128 stands for zero in the data rows.
Each pair is two rows. How far apart are they, by a hidden measure? 0 means very close, and 40 very far. Two or three weighted sums of its numbers give each row a place; it is the straight-line distance between the places.
[251, 128, 127, 103, 178, 129, 177, 130, 118, 205, 153, 103, 103]
[107, 128, 127, 178, 103, 129, 152, 151, 136, 100, 103, 103, 128] 8
[131, 103, 77, 103, 128, 104, 152, 109, 165, 126, 128, 128, 78]
[107, 128, 178, 128, 128, 104, 128, 165, 97, 100, 128, 128, 228] 23
[155, 153, 127, 103, 178, 129, 128, 97, 76, 153, 103, 103, 128]
[131, 103, 178, 128, 128, 104, 128, 156, 138, 153, 128, 128, 78] 10
[155, 128, 102, 103, 153, 104, 177, 152, 123, 153, 128, 153, 128]
[107, 153, 77, 178, 103, 179, 128, 124, 97, 100, 128, 78, 178] 16
[107, 153, 152, 202, 103, 129, 152, 124, 102, 100, 79, 103, 128]
[107, 153, 127, 153, 128, 154, 128, 173, 101, 100, 103, 128, 153] 15
[107, 128, 102, 153, 128, 104, 128, 120, 156, 100, 128, 128, 128]
[107, 153, 152, 153, 103, 154, 177, 190, 97, 100, 79, 128, 103] 14
[131, 103, 102, 103, 128, 129, 128, 113, 168, 153, 153, 177, 103]
[131, 103, 178, 128, 153, 104, 128, 145, 109, 153, 128, 128, 128] 15
[131, 153, 178, 128, 128, 104, 152, 147, 84, 126, 128, 128, 103]
[107, 103, 178, 178, 78, 104, 103, 46, 136, 100, 79, 128, 78] 9
[107, 103, 77, 103, 128, 104, 78, 102, 192, 153, 177, 153, 78]
[107, 178, 127, 153, 78, 129, 128, 141, 98, 100, 79, 103, 103] 21
[107, 78, 102, 153, 103, 104, 128, 138, 108, 100, 128, 103, 153]
[107, 103, 127, 103, 153, 129, 128, 139, 149, 179, 177, 128, 78] 29
[107, 128, 127, 103, 153, 104, 152, 102, 150, 153, 128, 177, 78]
[107, 178, 152, 128, 103, 179, 103, 96, 118, 100, 103, 103, 128] 9
[155, 78, 102, 103, 153, 104, 177, 141, 157, 179, 128, 153, 103]
[107, 128, 152, 128, 78, 154, 152, 158, 103, 100, 128, 128, 103] 10
[155, 128, 152, 128, 153, 179, 103, 122, 115, 153, 128, 128, 128]
[107, 178, 178, 128, 78, 154, 128, 155, 120, 100, 79, 128, 128] 23
[107, 153, 127, 103, 78, 104, 128, 113, 180, 126, 128, 128, 78]
[107, 153, 102, 103, 103, 104, 128, 128, 82, 100, 103, 103, 153] 17
[107, 203, 102, 103, 78, 129, 128, 176, 101, 100, 103, 78, 128]
[107, 178, 178, 128, 128, 154, 128, 157, 100, 100, 128, 128, 203] 19
[107, 178, 102, 202, 78, 179, 128, 142, 124, 100, 153, 103, 103]
[227, 128, 127, 103, 203, 129, 128, 134, 110, 179, 103, 103, 128] 21
[107, 128, 127, 103, 103, 104, 103, 112, 136, 100, 103, 103, 128]
[107, 153, 127, 128, 78, 129, 128, 130, 94, 100, 153, 128, 128] 2
[107, 178, 102, 103, 128, 129, 103, 138, 114, 100, 128, 103, 153]
[131, 78, 152, 103, 103, 104, 128, 170, 190, 100, 79, 153, 153] 12
[107, 128, 152, 153, 128, 129, 128, 147, 97, 100, 128, 128, 178]
[155, 128, 127, 103, 128, 129, 152, 99, 91, 179, 79, 103, 78] 12
[107, 153, 152, 128, 103, 154, 53, 132, 117, 100, 128, 128, 128]
[107, 103, 127, 103, 128, 154, 128, 189, 115, 100, 103, 103, 178] 12
[131, 103, 77, 103, 153, 104, 128, 134, 158, 153, 177, 128, 103]
[107, 52, 152, 128, 128, 104, 128, 131, 161, 126, 153, 202, 103] 17
[179, 128, 203, 128, 103, 104, 78, 97, 150, 153, 103, 153, 78]
[131, 103, 77, 79, 153, 104, 103, 134, 156, 153, 128, 153, 128] 16
[107, 153, 152, 128, 78, 179, 152, 157, 129, 100, 128, 103, 128]
[107, 128, 102, 153, 153, 129, 103, 135, 148, 100, 153, 103, 153] 7
[155, 103, 152, 103, 103, 104, 152, 111, 161, 205, 103, 153, 78]
[131, 78, 102, 103, 128, 104, 78, 119, 192, 153, 153, 153, 103] 22
[107, 78, 127, 103, 128, 104, 78, 111, 190, 126, 153, 177, 103]
[155, 103, 178, 128, 103, 104, 103, 71, 169, 153, 177, 202, 53] 11
[107, 153, 152, 103, 128, 104, 128, 167, 106, 100, 103, 103, 178]
[107, 178, 102, 153, 103, 104, 103, 99, 86, 100, 128, 103, 178] 16
[155, 128, 152, 103, 78, 104, 152, 113, 141, 100, 153, 153, 103]
[107, 203, 152, 128, 103, 205, 152, 157, 96, 100, 79, 103, 178] 16
[107, 103, 152, 202, 128, 104, 128, 87, 121, 100, 177, 153, 128]
[107, 128, 102, 178, 128, 104, 128, 119, 111, 100, 103, 103, 128] 11
[155, 103, 127, 128, 128, 104, 152, 129, 134, 100, 153, 153, 128]
[107, 128, 178, 128, 153, 104, 78, 88, 128, 153, 79, 177, 153] 10
[179, 78, 152, 128, 178, 104, 128, 88, 135, 179, 103, 128, 103]
[131, 128, 127, 103, 128, 104, 152, 112, 128, 100, 177, 177, 153] 23
[107, 153, 102, 103, 178, 129, 128, 119, 137, 153, 128, 103, 103]
[203, 153, 127, 103, 153, 104, 128, 85, 135, 205, 103, 103, 103] 34
[107, 153, 127, 178, 103, 154, 152, 160, 95, 100, 128, 103, 153]
[131, 128, 77, 79, 103, 104, 78, 26, 186, 153, 128, 153, 103] 14
[107, 103, 77, 79, 153, 129, 128, 118, 100, 126, 103, 103, 178]
[107, 128, 102, 103, 103, 104, 103, 159, 107, 100, 103, 103, 153] 16
[155, 128, 127, 103, 153, 104, 202, 192, 94, 126, 103, 103, 128]
[107, 128, 102, 103, 178, 78, 152, 142, 182, 179, 128, 128, 128] 16
[179, 153, 102, 103, 128, 179, 152, 136, 99, 153, 153, 78, 103]
[107, 153, 127, 202, 103, 129, 103, 165, 144, 100, 153, 128, 128] 17
[107, 128, 102, 128, 103, 104, 103, 153, 126, 100, 153, 103, 178]
[155, 153, 178, 128, 153, 129, 128, 153, 148, 153, 128, 177, 128] 22
[107, 128, 102, 103, 128, 129, 78, 114, 108, 126, 153, 103, 78]
[107, 103, 178, 153, 178, 129, 103, 101, 116, 100, 128, 153, 203] 20
[107, 103, 127, 178, 78, 129, 103, 57, 162, 100, 128, 103, 103]
[107, 178, 203, 128, 128, 129, 152, 151, 70, 100, 128, 153, 203] 25
[107, 78, 127, 103, 153, 104, 78, 100, 175, 153, 128, 153, 153]
[179, 128, 178, 128, 153, 154, 128, 124, 129, 179, 153, 153, 128] 6
[107, 153, 152, 178, 103, 129, 78, 136, 126, 100, 79, 128, 178]
[131, 103, 77, 128, 153, 104, 128, 140, 142, 126, 177, 103, 153] 16
[155, 103, 102, 103, 178, 104, 128, 109, 87, 100, 128, 103, 228]
[131, 78, 127, 128, 103, 104, 128, 91, 166, 100, 128, 153, 128] 9
[131, 128, 102, 103, 128, 129, 103, 113, 180, 126, 153, 177, 153]
[107, 103, 127, 178, 128, 129, 128, 85, 129, 100, 177, 128, 103] 15
[155, 103, 102, 103, 178, 129, 78, 76, 123, 153, 128, 103, 78]
[107, 103, 102, 103, 153, 129, 53, 71, 160, 153, 128, 103, 103] 11
[131, 78, 102, 103, 153, 104, 128, 132, 135, 179, 128, 128, 128]
[107, 128, 102, 103, 103, 104, 103, 151, 96, 100, 128, 78, 128] 11
[107, 153, 152, 178, 103, 205, 78, 125, 165, 100, 128, 128, 103]
[155, 103, 102, 103, 153, 129, 152, 147, 190, 179, 153, 128, 128] 20
[131, 78, 102, 103, 153, 104, 103, 119, 191, 179, 128, 153, 103]
[107, 178, 102, 103, 128, 154, 128, 197, 107, 100, 79, 78, 178] 8
[107, 103, 178, 178, 128, 129, 152, 128, 117, 100, 153, 202, 153]
[179, 153, 127, 103, 128, 104, 152, 153, 121, 179, 128, 103, 103] 29
[155, 103, 178, 128, 78, 104, 177, 177, 161, 126, 128, 153, 78]
[107, 128, 102, 103, 153, 104, 103, 88, 142, 126, 128, 153, 153] 11
[179, 103, 178, 128, 128, 129, 103, 125, 143, 205, 103, 128, 103]
[107, 153, 127, 128, 103, 104, 103, 95, 180, 126, 103, 153, 78] 28
[107, 103, 102, 153, 128, 129, 152, 186, 99, 100, 103, 78, 153]
[107, 103, 77, 103, 128, 104, 78, 102, 167, 153, 227, 153, 153] 18
[107, 78, 127, 103, 178, 104, 53, 53, 180, 179, 103, 153, 128]
[107, 153, 127, 153, 53, 104, 103, 88, 94, 100, 79, 103, 153] 38
[107, 128, 127, 128, 203, 129, 177, 156, 108, 126, 79, 103, 128]
[131, 178, 152, 128, 153, 154, 78, 132, 125, 153, 177, 128, 153] 28
[107, 128, 127, 153, 153, 154, 128, 165, 97, 100, 103, 103, 203]
[131, 103, 127, 103, 153, 104, 128, 133, 184, 179, 128, 153, 103] 7
[107, 153, 77, 79, 103, 179, 103, 164, 122, 100, 153, 78, 178]
[107, 178, 127, 178, 78, 230, 103, 144, 126, 100, 202, 128, 128] 13
[107, 128, 127, 128, 103, 129, 103, 138, 106, 100, 128, 103, 128]
[107, 128, 102, 79, 103, 104, 103, 141, 124, 100, 79, 78, 178] 15
[107, 128, 102, 103, 128, 104, 103, 105, 151, 126, 128, 153, 103]
[131, 78, 127, 103, 128, 104, 53, 68, 179, 153, 153, 177, 103] 8
[107, 153, 178, 128, 103, 154, 78, 191, 139, 100, 103, 128, 153]
[107, 27, 77, 103, 178, 129, 128, 114, 131, 153, 153, 103, 153] 25
[107, 128, 102, 128, 103, 205, 103, 133, 107, 100, 103, 78, 103]
[131, 128, 127, 128, 203, 104, 152, 120, 77, 126, 103, 128, 178] 30
[107, 128, 102, 153, 128, 104, 128, 105, 141, 100, 128, 103, 153]
[107, 128, 77, 79, 128, 104, 177, 176, 184, 100, 153, 153, 128] 17
[107, 203, 77, 103, 128, 205, 177, 182, 91, 100, 128, 78, 153]
[107, 203, 152, 128, 103, 154, 152, 155, 101, 100, 103, 128, 153] 24
[107, 128, 127, 103, 78, 154, 128, 170, 103, 100, 103, 103, 103]
[203, 128, 152, 103, 78, 179, 128, 107, 95, 126, 128, 103, 78] 3
[155, 128, 152, 103, 128, 104, 152, 147, 124, 179, 79, 103, 103]
[107, 153, 178, 128, 128, 154, 128, 151, 108, 100, 103, 128, 128] 31
[107, 153, 152, 103, 128, 104, 177, 143, 97, 126, 103, 128, 103]
[107, 128, 152, 153, 78, 179, 152, 193, 99, 100, 128, 128, 128] 22
[155, 128, 127, 103, 128, 104, 177, 148, 159, 126, 128, 153, 153]
[107, 128, 102, 103, 153, 104, 78, 94, 170, 179, 128, 177, 128] 12
[155, 78, 127, 103, 153, 104, 103, 121, 169, 205, 103, 153, 103]
[107, 128, 127, 128, 103, 104, 128, 134, 194, 100, 128, 177, 128] 28
[131, 153, 102, 103, 103, 104, 128, 123, 82, 100, 153, 103, 128]
[107, 178, 127, 128, 128, 104, 103, 137, 103, 100, 128, 128, 178] 6
[227, 103, 152, 128, 203, 104, 152, 153, 151, 205, 103, 128, 128]
[107, 103, 178, 178, 103, 154, 128, 140, 122, 100, 103, 128, 153] 9
[131, 153, 127, 128, 128, 179, 103, 148, 118, 126, 103, 103, 128]
[131, 128, 102, 128, 128, 104, 152, 141, 155, 100, 177, 128, 178] 21
[155, 128, 77, 79, 153, 104, 103, 121, 163, 153, 153, 128, 153]
[131, 103, 152, 178, 153, 129, 103, 117, 134, 100, 153, 128, 153] 18
[107, 128, 152, 227, 103, 154, 128, 136, 98, 100, 103, 128, 103]
[107, 128, 127, 128, 153, 104, 152, 137, 150, 153, 153, 177, 128] 11
[131, 128, 152, 128, 153, 104, 103, 100, 174, 179, 103, 153, 103]
[107, 153, 127, 128, 103, 104, 128, 181, 82, 100, 103, 103, 128] 9
[203, 103, 127, 103, 128, 154, 128, 145, 135, 153, 153, 103, 103]
[107, 178, 203, 128, 103, 104, 128, 147, 78, 100, 54, 128, 153] 36
[107, 153, 102, 103, 128, 129, 128, 173, 96, 126, 103, 78, 128]
[179, 103, 127, 128, 203, 104, 103, 126, 113, 153, 128, 128, 203] 8
[131, 78, 152, 128, 178, 104, 152, 117, 113, 153, 153, 153, 153]
[107, 103, 178, 202, 103, 179, 152, 114, 117, 100, 103, 128, 128] 8
[107, 203, 152, 128, 103, 129, 177, 195, 91, 100, 153, 128, 178]
[107, 128, 127, 103, 103, 104, 152, 142, 199, 100, 128, 177, 153] 6
[131, 103, 152, 128, 203, 104, 103, 121, 119, 126, 202, 153, 203]
[107, 103, 77, 153, 153, 104, 152, 138, 117, 100, 202, 128, 178] 13
[107, 103, 127, 103, 153, 154, 128, 82, 94, 179, 103, 128, 78]
[179, 103, 127, 103, 178, 104, 128, 116, 157, 179, 103, 128, 128] 21
[107, 128, 152, 202, 103, 154, 103, 130, 128, 100, 79, 128, 178]
[131, 128, 127, 103, 103, 104, 128, 112, 163, 126, 128, 177, 128] 14
[107, 103, 178, 227, 128, 154, 152, 120, 114, 100, 103, 128, 153]
[131, 153, 102, 103, 178, 104, 103, 94, 151, 179, 153, 128, 128] 16
[107, 153, 152, 128, 153, 104, 78, 158, 122, 100, 128, 128, 228]
[107, 153, 102, 103, 128, 129, 152, 169, 98, 100, 128, 103, 128] 17
[131, 128, 127, 103, 103, 104, 177, 128, 161, 100, 128, 153, 103]
[107, 128, 102, 103, 103, 179, 128, 153, 123, 100, 103, 78, 153] 22
[107, 128, 102, 153, 178, 104, 152, 131, 112, 100, 227, 128, 203]
[131, 103, 178, 128, 153, 104, 128, 129, 176, 153, 128, 202, 103] 6
[179, 128, 127, 103, 103, 104, 152, 111, 161, 126, 177, 177, 103]
[227, 52, 152, 128, 178, 129, 128, 96, 123, 205, 79, 128, 103] 35
[155, 103, 127, 103, 203, 129, 103, 74, 97, 179, 103, 103, 153]
[107, 153, 127, 103, 128, 129, 128, 138, 108, 100, 103, 103, 128] 17
[227, 78, 102, 79, 153, 129, 152, 121, 86, 153, 103, 78, 128]
[107, 178, 127, 103, 128, 129, 128, 167, 98, 100, 128, 103, 153] 26
[107, 178, 127, 178, 78, 154, 202, 143, 79, 100, 79, 103, 128]
[107, 153, 102, 153, 103, 104, 152, 164, 109, 100, 79, 103, 128] 7
[107, 128, 152, 128, 103, 104, 128, 143, 111, 100, 79, 128, 153]
[179, 153, 152, 103, 103, 104, 103, 76, 158, 153, 153, 177, 128] 15
[131, 153, 152, 202, 153, 104, 103, 114, 120, 100, 202, 128, 153]
[131, 153, 152, 103, 128, 104, 128, 163, 117, 100, 103, 128, 153] 11
[179, 78, 127, 103, 128, 129, 128, 153, 124, 153, 153, 103, 103]
[107, 128, 102, 103, 178, 104, 53, 58, 119, 126, 128, 103, 178] 19
[107, 103, 102, 178, 103, 129, 53, 75, 106, 100, 79, 78, 128]
[179, 128, 127, 103, 103, 179, 152, 143, 90, 126, 128, 103, 103] 18
[107, 178, 102, 178, 103, 205, 177, 152, 106, 100, 153, 103, 153]
[179, 153, 203, 128, 153, 129, 103, 132, 93, 153, 54, 128, 153] 27
[107, 103, 152, 178, 153, 104, 177, 141, 125, 100, 128, 153, 153]
[107, 153, 102, 103, 103, 104, 53, 138, 141, 100, 103, 103, 153] 29
[107, 103, 102, 153, 128, 179, 152, 155, 95, 100, 128, 103, 128]
[155, 103, 152, 128, 178, 104, 177, 121, 78, 153, 153, 153, 128] 23
[107, 103, 152, 128, 128, 104, 152, 152, 154, 100, 103, 177, 153]
[107, 103, 152, 103, 78, 104, 152, 146, 169, 153, 153, 202, 78] 12
[107, 103, 102, 128, 128, 129, 103, 58, 104, 153, 128, 153, 128]
[227, 78, 152, 103, 203, 104, 152, 149, 166, 205, 128, 103, 128] 11
[131, 103, 77, 103, 178, 129, 128, 87, 154, 179, 153, 128, 103]
[107, 178, 127, 128, 128, 179, 152, 158, 109, 100, 128, 103, 153] 12
[107, 153, 152, 128, 128, 154, 103, 153, 99, 100, 103, 128, 178]
[107, 178, 127, 202, 128, 154, 202, 151, 70, 100, 128, 128, 103] 9
[131, 153, 178, 178, 78, 129, 152, 97, 112, 100, 153, 153, 103]
[131, 128, 127, 103, 103, 104, 152, 121, 158, 100, 153, 153, 103] 9
[107, 153, 102, 103, 103, 104, 177, 140, 181, 126, 177, 177, 103]
[107, 178, 127, 128, 103, 154, 128, 110, 96, 100, 103, 103, 128] 12
[107, 103, 127, 178, 128, 104, 128, 84, 143, 100, 202, 153, 128]
[155, 103, 178, 128, 128, 104, 152, 127, 160, 153, 103, 202, 78] 11
[107, 153, 102, 79, 128, 129, 152, 205, 100, 100, 103, 78, 178]
[131, 128, 127, 103, 153, 104, 103, 104, 174, 205, 128, 153, 128] 11
[179, 78, 178, 128, 78, 104, 152, 93, 170, 100, 128, 177, 78]
[131, 128, 127, 103, 103, 104, 128, 120, 182, 179, 103, 177, 103] 21
[155, 128, 152, 128, 178, 104, 103, 135, 181, 153, 128, 153, 178]
[179, 78, 127, 103, 128, 104, 128, 121, 142, 179, 103, 103, 103] 23
[155, 103, 102, 103, 203, 104, 152, 153, 113, 153, 128, 103, 178]
[155, 103, 152, 103, 153, 104, 103, 76, 107, 153, 29, 128, 153] 21
[107, 153, 102, 178, 103, 154, 103, 130, 106, 100, 128, 103, 78]
[107, 153, 152, 202, 128, 179, 103, 92, 111, 100, 128, 103, 153] 8
[155, 52, 152, 103, 103, 129, 128, 99, 183, 100, 153, 153, 103]
[107, 153, 127, 128, 128, 154, 152, 173, 97, 153, 103, 128, 103] 13
[107, 103, 152, 153, 153, 104, 128, 129, 143, 126, 128, 177, 103]
[107, 153, 102, 128, 103, 179, 103, 158, 117, 100, 103, 78, 128] 19
[107, 178, 127, 202, 103, 154, 128, 115, 106, 100, 103, 103, 128]
[155, 128, 127, 103, 103, 104, 152, 144, 188, 100, 128, 153, 128] 10
[107, 153, 152, 128, 103, 104, 177, 183, 89, 100, 128, 128, 128]
[107, 153, 127, 128, 128, 104, 103, 149, 93, 100, 128, 103, 178] 9
[107, 52, 178, 202, 78, 129, 152, 122, 126, 100, 153, 128, 128]
[107, 128, 127, 128, 103, 205, 177, 187, 100, 100, 128, 103, 153] 23
